[[-83.2  50.4   3.6 -39.5 -34.5  62.8  24.4]
 [-46.3  33.1 -55.1 -29.0   2.7   8.4 -43.7]]: 2.7

[ 91.4 -81.9  58.5 -58.9 -49.9  21.5   7.4]: -49.9

[-54.1  -6.2 -71.7  85.0 -62.2 -10.2]: 85.0

[-40.9   2.9 -19.1  70.2]: 2.9

[[  1.3  40.6   4.5   1.8]
 [-72.8  11.4  -0.2  -2.1]]: 11.4

[[-40.8  50.0 -39.2 -63.9 -50.2  26.6  47.4]
 [ 54.4 -39.5  46.6  68.4  52.5 -33.5 -49.8]]: 52.5

[[-67.0 -18.4  23.4 -74.6   6.4]
 [-20.4 -46.4  17.3 -23.9  31.3]]: 17.3
---
Q:
 21   -7    5   11    5  -18
  5    1  -41  -24  -41  -21
-37   13  -30  -23  -30   32
A: -23

Q:
 -77   857   257  -103   308
 344  -595   406   320   223
 297   587   367   408   198
A: 367

Q:
 613  -848   602   668   689   661
-433   801  -351  -508  -386  -365
-557   807  -419  -296  -475  -382
A: -296

Q:
114  126  109  137   29  182   48
142   65  153  113  194  173  196
105  145  160   26  101   43  121
A: 101

Q:
651  110  599  451  620
369  430  300  255  310
455  239  569  761  586
A: 569

Q:
-13  -49  -30   48  -35   13
-37  -36  -47  -25  -27  -24
-30  -35  -36  -28  -34  -26
A: -28

Q:
3  8  7  2  5
2  2  1  6  2
6  4  2  7  2
A: 2

Q:
6965  3566  5497  2871  3554  5036  5875
5256  4517  4397  2714  3242  6737  6499
3453  1185  9351  4776  1324  1999  3147
A: 1324

Q:
5  4  8  4
4  5  5  2
4  5  3  4
A: 5
---
[-83.0 -42.5  81.2 -59.1  72.7  38.8  -0.4] -0.4, -83.0

[[-43.8  45.0 -53.0  68.3 -54.2 -38.7 -54.2]
 [-47.9  35.4 -49.4  56.3 -47.2 -49.7 -47.3]
 [ 48.7 -32.3  53.8 -37.9  55.0  49.3  57.5]] -54.2, 48.7

[ 73.9 -41.3 -86.9 -39.5 -16.3  69.6] 69.6, 73.9

[ 58.5 -38.7 -60.7 -51.2  71.7  51.2  81.3] 81.3, 58.5

[-76.2 -90.9  60.6  76.8 -82.8] -82.8, -76.2

[-28.0 -54.3  64.6  11.4 -57.2 -29.7 -22.5] -22.5, -28.0

[[-12.3  -2.8   6.7  48.0  55.2  34.0   5.6]
 [ 34.7  29.5  13.0 -62.2 -18.5 -56.5 -83.0]] 5.6, 34.7
---
[ 75.0  30.9 -20.4  11.8  36.5 -15.2  65.4]	75.0, 65.4

[[-46.6  31.2 -90.0  47.8  17.1 -30.2  -9.1]
 [ 12.1   9.2  32.4  -8.7  -0.5  19.8 -27.5]]	-46.6, -27.5

[[ 29.7  82.4   6.3 -18.5  29.9]
 [ 32.4  88.6   7.0 -20.4  31.7]]	29.7, 31.7

[  8.1 -16.6 -65.5  -2.1 -43.9]	8.1, -43.9

[[ 12.2  20.0  17.4  -9.1 -70.3]
 [-52.0 -32.0 -22.4  29.8  27.9]
 [-17.4 -55.0  32.5  14.0 -35.6]]	12.2, -35.6

[60.7 32.1 28.6  3.0 47.6 18.6 66.3]	60.7, 66.3

[[ 75.6 -38.3  14.3  -5.9  -6.2  24.9  23.4]
 [-60.6 -29.8  33.0 -39.7   0.2  45.1  27.6]
 [ 10.7 -55.1  25.0  15.3 -51.0 -35.8 -40.7]]	75.6, -40.7
---
445,413,185,-383
471,-542,375,802
-> 413

671,360,625,542,219,598,535
782,989,309,206,295,727,381
319,364,585,347,355,379,290
-> 295

679,185,869,519,65
639,907,783,409,268
349,501,284,172,540
-> 783

38,-25,-48,-30,-23
12,-18,-23,-37,-24
-> -48

-27,12,-15,-4,35,12,2
10,3,2,13,-44,19,-4
34,11,11,13,-25,22,3
-> -44

1,8,1,1
9,1,9,9
-> 8

-23,651,-681,-28,641,168
574,497,-216,-399,-397,718
114,-653,-220,-458,653,70
-> -399

96,54,49,32,35
70,35,55,20,70
-> 49

46,46,46,42,42,46
56,56,56,31,31,55
10,11,12,80,79,13
-> 31
---
[[ 55.3  72.9 -69.1  58.5  72.7 -56.2 -61.5]
 [  2.8  -2.2   5.0  -4.1   3.4   6.1 -13.7]] --> 72.7

[-74.8  73.5  38.3  43.5   7.3] --> 7.3

[ 49.2  48.0  15.2  36.8 -53.3  81.7  13.4] --> -53.3

[ 83.6 -17.9  52.2 -20.4  -3.5 -14.6  -9.2] --> -3.5

[ -4.1 -11.1 -24.4  59.4  69.5] --> 69.5

[[-6.7 20.9 76.1  3.3 -4.9]
 [ 7.9 13.0 66.5  1.1 -4.9]] --> -4.9

[[ 81.5 -79.1 -77.1 -74.1  86.2 -80.8]
 [-40.7  65.0  64.5  59.9 -42.3  66.2]] --> 86.2
---
[-44.8  72.4 -41.3 -43.3 -51.3  13.3]	-43.3

[[ 80.7 -13.0 -54.7  -2.7  31.9]
 [-79.2  -7.5  60.7  -0.6 -17.3]
 [-10.0 -37.4  85.5  18.8  37.2]]	-37.4

[ 70.7  63.5 -64.0  72.3 -52.9  65.1  68.3]	63.5

[  1.8 -40.9  39.8  36.6  56.7  83.0]	36.6

[[ -6.3  -7.6  -7.0  -6.6  24.7  24.5  -6.6]
 [ 82.4  89.9  86.7  87.2 -77.5 -76.2  81.7]
 [-32.9 -36.9 -35.4 -34.7  55.3  54.8 -33.2]]	-36.9

[  1.1  79.9  62.5  59.9 -60.0]	59.9

[-84.2 -82.4 -79.1  91.5 -86.0  86.7]	-82.4
---
((-10.4, -5.2, -5.4, 40.1, -35.8, -23.3), (4.7, -0.9, 8.6, 16.6, -50.0, -67.1)) Answer: 8.6
(70.6, 2.0, 3.8, -47.0, -31.2, -22.0) Answer: 3.8
((-67.8, -28.2, 45.0, 37.9, 37.4, 5.6), (78.9, -14.5, 3.0, 20.2, -74.3, 24.5)) Answer: 3.0
(-30.3, -42.8, -67.6, -25.7, 15.9, 24.9) Answer: -67.6
((51.1, -20.8, -13.1, 9.3, -90.7, 4.2), (10.3, 18.0, 4.8, -6.5, 0.0, -11.4), (2.4, 4.4, -10.4, 4.4, 2.7, 8.8)) Answer: -10.4
(-36.3, -25.7, -13.4, -65.7, -47.9, -17.1) Answer: -13.4
(-65.9, 14.3, 25.2, 30.9, 40.4, -26.2) Answer: 25.2
(80.0, 23.3, -88.4, -52.0, 15.2, 53.5) Answer: -88.4
((7.9, 35.8, -4.1, 26.6, -38.2, 2.5), (13.4, -12.3, 4.4, 65.3, 32.8, -9.2), (68.3, 21.1, -17.1, 19.3, 2.0, -10.0)) Answer: -17.1
---
Q:  23.9  -59.4   62.2  -42.1   70.6   27.4   27.9
A: 70.6
Q: -43.7   46.9   -8.4   35.0  -69.0    3.5   21.1
A: -69.0
Q: -57.2   18.5   47.8  -22.3   35.0   11.7   65.8
A: 35.0
Q: -52.9  -70.1  -68.2   38.9  -67.3  -80.8  -56.5
A: -67.3
Q:  73.6   38.7   -9.9  -28.8   62.5   75.7    5.4
A: 62.5
Q:  23.1  -66.9   -4.9  -14.0   -0.6  -70.9   16.5
A: -0.6
Q:  -7.5  -19.6   -6.3   37.9  -90.8   24.6   54.0
A: -90.8
